In the rows, zero is written as 128.
Each path below is one point turned by a fixed rotation once a step. After each direction that follows a path, write how fast that rotation turns it, in degrees a step (0 if it stays still).
Each turn is a multiple of 5 degrees from 10 to 175, or 0.
Each row of a path follows its step; steps can be skipped.
Rotation 1:
step 1: [118 122 134 133 132 125 128 134 126 120 138 135 128 130 127 130 125 127
 134 116 120 144 131 126 129 128 125 116 130 129 129 124 123 131 125 128
 123 145 124 121 130 126]
step 2: [125 130 138 120 134 124 112 129 143 125 123 122 121 133 125 135 125 134
 131 128 132 129 131 122 131 120 139 134 129 137 126 129 132 127 133 125
 123 137 122 123 130 134]
step 3: [130 126 127 130 132 128 127 127 127 126 142 125 134 136 129 130 131 142
 135 131 132 129 118 120 136 134 120 138 120 130 126 118 128 132 124 127
 123 131 135 119 136 136]
step 4: [121 128 130 132 142 126 125 141 122 122 134 132 127 131 116 128 137 124
 117 135 121 124 127 123 121 127 128 132 125 137 135 124 126 116 133 129
 127 135 127 129 137 128]
step 5: [127 124 133 131 137 134 117 129 128 121 131 131 135 128 119 132 131 132
 128 121 132 123 122 130 122 121 124 118 143 131 114 125 125 138 127 130
 126 134 127 118 127 132]
step 6: [126 134 123 122 132 125 132 138 132 125 127 125 119 129 134 126 130 131
 139 125 140 117 116 117 129 125 135 125 133 139 129 127 132 121 125 117
 129 136 131 123 131 130]
step 7: [127 132 130 134 143 132 125 122 124 130 130 132 137 128 139 141 137 126
 136 134 131 129 126 128 117 131 117 138 126 128 125 123 136 123 121 123
 123 134 126 126 133 126]
step 8: [125 138 143 133 134 128 121 132 123 122 139 123 128 130 128 125 124 128
 126 135 131 122 131 127 119 133 133 117 134 127 129 120 131 124 134 127
 141 129 134 127 138 123]
step 9: [133 125 134 131 134 126 117 134 124 133 135 133 135 132 130 136 124 128
 127 117 137 128 122 126 132 124 130 116 135 126 130 137 128 118 120 123
 116 125 130 119 128 122]
step 10: [114 127 135 130 135 134 128 131 138 129 126 120 126 136 143 126 132 135
 129 122 127 130 131 125 126 133 131 122 125 134 126 126 125 124 122 115
 124 141 136 135 127 125]
step 11: [126 131 128 128 133 131 111 127 129 131 125 126 138 138 127 139 128 128
 129 137 135 132 131 118 126 121 129 127 119 124 129 129 138 132 121 127
 133 128 135 133 141 136]
Directions:
[126 129 124 129 129 129 127 126 129 129 126 129 128 132 130 131 126 129
 127 128 128 129 128 131 131 128 128 127 129 131 129 124 124 125 127 131
 132 126 126 125 130 127] => 0
[130 132 131 129 132 128 130 127 128 130 129 129 131 126 128 125 129 127
 129 130 126 132 127 125 129 128 130 130 127 130 127 126 128 127 126 128
 130 124 128 130 128 133] => 90
Rotation 2:
step 0: [127 124 113 119 133 141 125 125 132 121 136 133 123 132 134 123 129 119
 134 134 124 138 142 130 119 131 134 122 127 122 127 128 135 123 128 132
 125 133 134 122 130 123]
step 1: [126 131 121 134 130 128 122 128 128 128 130 122 122 122 134 132 126 128
 129 131 130 125 124 139 117 135 128 137 115 139 133 123 135 124 132 124
 134 128 117 131 146 127]
step 2: [135 129 124 129 117 133 129 130 122 131 121 128 129 129 132 136 132 125
 124 139 118 124 129 127 128 137 136 122 140 145 126 122 123 122 131 135
 124 117 136 132 133 124]
step 3: [130 145 125 128 130 129 134 126 138 132 134 116 124 120 126 124 125 125
 126 131 122 123 128 119 119 126 125 138 132 126 121 136 134 137 132 134
 123 115 134 120 128 130]
step 4: [132 133 131 121 123 122 121 136 126 128 132 120 136 129 137 126 125 117
 132 117 122 127 126 122 127 124 130 125 111 132 133 130 128 122 135 133
 127 120 125 138 115 126]
step 5: [138 135 122 129 138 128 121 127 129 117 124 135 127 129 122 121 134 123
 136 126 123 140 124 125 118 132 129 127 132 127 123 124 126 133 121 134
 115 133 129 142 128 135]
step 6: [129 118 130 132 125 136 125 136 144 122 134 131 124 130 135 135 131 129
 126 117 130 126 127 120 117 127 121 142 132 130 138 122 128 133 130 126
 133 125 129 137 136 126]
step 7: [133 123 120 122 129 147 123 121 130 130 128 124 123 127 128 139 120 131
 139 128 131 128 140 129 140 124 129 126 129 142 129 124 126 127 135 130
 120 127 131 134 124 132]
step 8: [130 121 127 126 133 133 135 125 137 134 127 128 113 125 129 124 122 123
 136 129 124 116 108 130 129 132 130 129 123 126 121 134 137 125 131 130
 119 124 128 128 138 127]
step 10: [131 137 128 137 131 127 125 128 125 125 136 141 122 125 128 115 120 122
 122 129 128 131 138 125 124 132 128 130 126 139 113 134 133 129 137 129
 130 133 139 134 130 132]
step 11: [129 124 117 122 122 126 121 133 131 126 130 132 129 134 137 130 117 124
 135 133 120 134 127 118 112 128 126 133 126 119 128 124 125 116 140 130
 137 126 127 123 132 125]
Directions:
[128 130 128 126 126 128 128 129 126 128 131 124 131 124 127 126 129 129
 126 128 125 132 130 128 129 130 132 130 128 126 126 127 126 125 127 129
 130 125 127 128 133 128] => 35
[129 127 130 132 127 128 126 129 131 128 127 127 126 128 130 128 129 129
 125 127 126 129 131 129 128 129 130 128 134 129 125 128 127 133 128 124
 131 127 130 129 125 126] => 100
Rotation 3:
step 0: [126 133 131 116 129 128 125 132 138 132 139 132 134 134 125 124 145 129
 125 121 124 130 118 126 134 125 134 139 125 128 128 122 122 131 121 125
 118 126 131 131 121 129]
step 1: [134 120 133 119 127 117 131 136 136 140 127 129 132 132 128 124 141 125
 129 128 122 136 132 133 127 119 129 136 127 116 132 133 123 125 124 121
 130 122 124 121 130 127]
step 2: [134 119 122 119 124 128 118 128 132 133 123 126 131 119 124 134 134 130
 135 131 130 141 128 130 125 120 134 138 124 126 127 132 115 125 123 128
 134 134 129 134 119 121]
step 3: [140 125 130 132 131 137 115 127 136 130 124 129 131 123 136 124 135 132
 132 130 120 137 132 136 130 118 137 120 124 134 125 131 119 130 127 120
 124 124 129 130 133 120]
step 4: [130 134 116 130 119 134 124 122 131 131 134 126 132 129 127 119 132 136
 129 130 131 135 138 132 141 127 125 125 126 129 129 132 113 126 129 121
 123 132 128 118 124 117]
step 5: [125 138 127 132 128 122 122 122 139 132 136 138 116 130 126 127 135 127
 123 132 129 125 125 132 130 124 136 130 128 134 134 130 120 131 124 116
 125 131 132 122 117 117]
step 6: [126 128 131 131 135 114 134 134 131 138 136 127 128 125 130 125 128 119
 137 129 129 136 124 136 136 135 133 130 130 124 129 132 119 129 120 121
 118 123 134 125 123 117]
step 7: [125 126 120 133 137 129 123 129 132 139 125 116 126 124 126 137 135 119
 127 123 127 135 128 132 122 127 128 135 132 120 141 127 117 124 123 124
 123 131 138 126 127 122]
step 9: [138 133 130 128 124 126 128 135 134 135 124 128 139 126 127 129 135 138
 120 127 126 137 134 123 129 125 124 131 140 126 132 122 113 134 130 119
 126 123 125 119 130 124]
step 10: [129 137 130 121 123 127 122 122 134 125 134 129 132 129 119 130 136 132
 129 128 137 140 130 119 127 120 141 142 129 130 129 124 120 131 123 128
 127 122 127 123 124 120]
step 11: [126 123 135 133 124 124 127 134 136 130 130 126 131 134 134 130 136 122
 131 129 132 135 131 132 130 117 147 128 127 125 119 130 122 131 119 118
 128 126 125 119 133 124]
Directions:
[131 126 129 131 128 127 127 128 131 130 129 127 126 125 125 126 132 127
 127 128 129 127 126 128 131 130 126 128 127 124 128 127 129 131 126 132
 131 129 132 128 129 131] => 55
[130 126 126 126 127 127 131 127 129 125 129 128 125 127 130 128 126 129
 127 130 129 130 128 130 126 131 129 126 130 130 129 123 134 127 126 129
 127 131 127 127 129 132] => 0
[126 127 127 130 127 129 127 125 128 131 127 129 121 129 130 125 125 129
 128 131 128 129 129 130 130 130 129 124 124 131 127 131 126 127 128 128
 130 128 129 127 127 127] => 40
[128 132 132 128 129 127 129 131 127 126 128 127 127 127 128 128 131 126
 129 131 125 130 128 134 128 128 126 128 129 130 123 131 129 129 129 128
 126 126 127 125 130 130] => 140
[132 128 126 130 128 132 125 127 129 130 126 127 129 126 128 129 124 132
 131 127 123 129 126 129 128 126 125 127 132 128 127 127 128 128 130 130
 129 129 129 128 130 127] => 70
Rotation 4:
step 0: [132 126 123 133 120 126 131 134 119 133 136 128 124 136 133 138 142 126
 128 138 129 125 127 121 114 135 127 134 126 121 118 137 134 121 132 123
 138 135 121 129 128 116]
step 1: [132 121 128 124 135 132 136 129 128 131 121 134 125 128 120 112 120 126
 135 135 128 116 130 134 125 134 114 130 125 137 125 125 120 120 141 125
 130 133 123 127 131 113]
step 2: [118 130 141 119 128 135 130 131 128 134 130 128 138 120 123 127 130 117
 119 132 141 115 125 121 125 132 137 133 125 128 130 133 131 129 131 114
 143 130 123 133 125 130]
step 3: [133 124 129 137 125 130 132 134 118 131 142 133 123 133 127 122 134 130
 132 128 142 132 112 119 127 123 117 123 123 122 126 131 121 121 136 121
 128 126 116 134 134 127]
step 4: [131 126 132 120 129 127 126 133 130 133 130 126 125 124 129 115 135 124
 129 126 128 121 123 138 121 124 120 134 129 146 132 117 124 130 126 114
 136 110 129 125 131 121]
step 5: [135 121 134 119 135 140 119 125 124 127 137 120 129 124 116 131 129 129
 134 137 141 131 127 128 124 128 137 134 138 115 132 136 126 132 127 117
 135 120 122 124 128 131]
step 6: [126 126 122 139 127 129 122 144 119 125 127 130 129 137 123 121 132 132
 125 127 127 127 124 127 110 131 122 132 132 123 124 133 133 122 131 129
 127 113 124 129 146 126]
step 7: [128 116 129 114 123 124 127 137 123 125 128 130 120 124 128 124 133 124
 139 136 131 119 135 144 123 130 126 129 125 128 136 131 137 123 120 129
 138 128 125 122 127 112]
step 8: [122 119 124 125 140 137 130 122 119 127 138 131 129 131 128 123 126 121
 124 133 125 119 132 118 116 136 129 142 127 116 120 137 128 128 137 122
 136 132 125 121 123 128]
step 9: [119 130 137 128 126 131 127 146 125 131 130 135 125 122 126 124 123 132
 127 128 139 117 127 128 122 132 123 128 124 127 118 131 119 122 138 133
 124 128 128 140 137 112]
step 10: [131 121 129 124 128 119 137 128 119 133 130 134 127 124 133 132 132 124
 130 140 135 115 113 124 124 121 132 127 126 137 128 125 133 125 128 116
 144 128 125 129 121 119]
Directions:
[127 128 129 129 128 127 127 129 128 126 127 133 125 130 126 126 130 131
 127 128 123 129 130 130 126 128 127 126 127 128 128 128 124 127 132 125
 124 128 129 132 131 129] => 135
[129 129 127 127 127 131 127 125 131 130 131 125 126 129 131 127 129 129
 128 127 126 130 131 131 128 129 126 133 127 128 126 127 125 128 130 126
 127 128 127 125 123 125] => 100
[127 129 124 125 130 123 128 126 127 130 128 128 127 127 127 128 128 125
 134 128 127 128 128 129 126 128 125 128 129 129 130 122 128 127 126 126
 128 132 130 127 130 128] => 115
Rotation 5:
step 0: [119 141 120 140 130 137 129 126 138 134 134 123 130 123 135 135 129 123
 124 120 132 128 128 133 131 133 141 136 129 119 140 128 127 129 120 137
 135 126 124 144 115 125]
step 1: [133 123 127 121 134 125 130 125 115 135 121 134 124 129 119 140 131 129
 132 136 119 135 126 124 116 139 128 131 133 129 136 126 127 131 129 118
 123 113 117 130 141 143]
step 3: [128 125 108 133 131 125 114 126 142 127 125 120 122 119 130 122 137 128
 121 127 126 132 134 128 137 125 130 138 124 135 137 129 122 122 129 144
 136 121 130 121 124 122]
step 4: [127 125 130 125 131 123 130 129 137 125 141 117 138 124 122 136 126 133
 132 130 131 124 138 134 112 132 125 130 130 128 133 133 132 141 121 114
 122 128 127 124 149 133]
step 5: [114 129 149 123 126 127 140 124 117 129 132 133 125 131 123 127 121 136
 131 123 118 120 127 126 128 126 143 127 126 129 131 125 131 122 133 130
 131 125 139 123 112 120]
step 6: [136 126 117 128 133 123 130 128 135 128 125 136 121 118 123 112 135 117
 125 119 127 121 128 122 128 132 131 123 135 124 129 124 129 115 123 145
 132 132 117 138 131 138]
step 7: [129 124 128 131 137 134 135 121 127 132 122 119 135 121 126 137 130 126
 130 135 142 144 125 124 122 124 130 137 128 139 118 130 131 140 132 116
 139 136 126 134 140 126]
step 8: [116 130 127 131 116 120 128 128 131 138 121 133 116 135 127 130 114 139
 138 126 122 131 127 134 125 134 123 140 136 123 120 129 125 124 130 130
 117 124 136 121 122 113]
step 9: [129 127 120 122 124 137 125 138 137 123 137 125 123 123 138 137 122 117
 132 124 126 111 129 125 131 122 135 127 127 121 130 136 128 127 128 138
 136 118 123 132 126 148]
step 10: [148 135 135 127 143 128 137 122 127 122 132 126 132 123 122 133 139 129
 121 136 119 138 128 120 130 130 134 134 131 136 125 131 135 128 136 117
 122 123 128 114 131 129]
step 11: [117 142 125 131 124 135 133 135 124 123 126 129 132 130 120 119 121 129
 129 118 132 132 127 136 117 129 126 126 141 129 135 122 126 137 128 143
 119 137 128 126 123 110]
Directions:
[128 127 124 126 129 126 131 128 127 129 122 128 128 130 128 127 127 129
 129 130 129 130 123 126 127 130 128 127 126 128 129 127 124 129 130 129
 130 131 126 131 129 127] => 70
[133 130 128 128 127 128 128 129 130 131 129 129 129 124 125 129 130 129
 125 130 129 126 125 129 126 128 126 129 123 129 128 132 130 127 128 130
 129 127 128 131 126 126] => 110
[128 124 129 123 126 128 130 128 127 127 128 130 127 130 128 130 125 128
 125 124 126 127 129 127 127 129 129 127 124 126 126 126 130 129 128 128
 128 122 128 130 128 129] => 95
[130 130 130 127 128 128 129 129 126 126 128 135 126 130 127 130 131 124
 130 132 125 125 129 126 129 127 130 126 129 130 128 128 128 126 129 129
 130 129 127 128 129 128] => 90
Rotation 6:
step 0: [128 139 124 123 136 131 123 119 123 128 124 128 124 129 128 119 123 126
 117 139 132 114 123 127 131 125 129 121 126 122 117 122 132 128 118 135
 124 138 129 133 129 122]
step 1: [137 133 130 126 124 126 127 133 131 133 127 136 139 124 128 133 132 119
 134 119 133 129 131 125 140 128 136 125 133 140 129 130 135 130 117 132
 129 139 116 126 125 135]
step 2: [125 129 129 130 125 139 121 124 130 119 125 136 121 133 129 124 126 123
 131 137 129 132 130 127 133 131 129 133 134 117 144 132 126 129 125 140
 134 118 127 137 116 132]
step 3: [128 121 123 123 122 136 128 130 124 130 127 123 134 132 117 124 123 138
 128 121 135 127 139 120 137 115 125 126 129 118 123 137 130 134 136 131
 135 136 126 125 132 120]
step 4: [135 117 130 124 133 140 130 139 120 137 126 128 120 121 123 131 135 117
 134 127 125 136 120 131 129 133 127 126 127 131 136 128 126 133 136 127
 122 122 122 116 125 121]
step 5: [115 118 122 136 133 131 124 133 123 129 126 127 124 143 130 119 136 129
 130 126 134 119 127 142 123 128 123 136 134 121 126 117 130 127 128 128
 124 132 128 133 131 129]
step 6: [130 120 137 140 133 124 133 123 133 133 118 132 134 114 133 125 124 130
 122 117 121 125 138 129 131 130 131 129 120 126 125 120 132 134 132 120
 129 137 123 122 124 125]
step 7: [140 133 129 131 140 130 125 128 133 127 134 125 122 137 134 125 124 127
 118 127 120 132 123 138 128 126 128 120 121 133 134 125 133 138 127 134
 120 117 121 139 132 133]
step 8: [121 136 128 128 133 120 136 133 133 125 138 129 125 138 133 140 132 132
 131 127 130 122 142 128 142 133 126 136 124 125 124 139 133 128 129 121
 132 134 124 136 128 126]
step 9: [127 127 126 132 137 129 133 126 122 134 131 126 134 117 133 123 125 124
 120 130 131 131 120 115 138 133 127 127 122 131 136 133 130 123 134 127
 144 113 134 129 123 129]
step 11: [122 120 138 124 116 132 128 126 118 131 129 127 132 120 131 133 130 127
 131 138 124 119 124 128 132 140 133 133 123 135 124 129 113 135 126 117
 132 133 122 133 129 126]
Directions:
[127 125 126 128 131 126 129 131 127 131 130 126 125 126 125 129 129 129
 127 131 130 127 126 124 127 130 125 130 132 128 125 126 131 127 128 129
 128 127 129 126 127 127] => 70
[131 131 124 126 128 126 131 128 124 129 124 126 131 127 128 128 126 131
 129 127 126 128 126 128 129 127 132 129 128 129 131 126 133 130 130 128
 127 127 129 126 128 127] => 125
[127 128 123 125 127 128 129 126 129 129 130 132 130 127 125 129 126 128
 130 128 129 129 128 127 131 127 122 128 127 128 132 130 127 127 128 127
 131 125 126 129 128 127] => 55
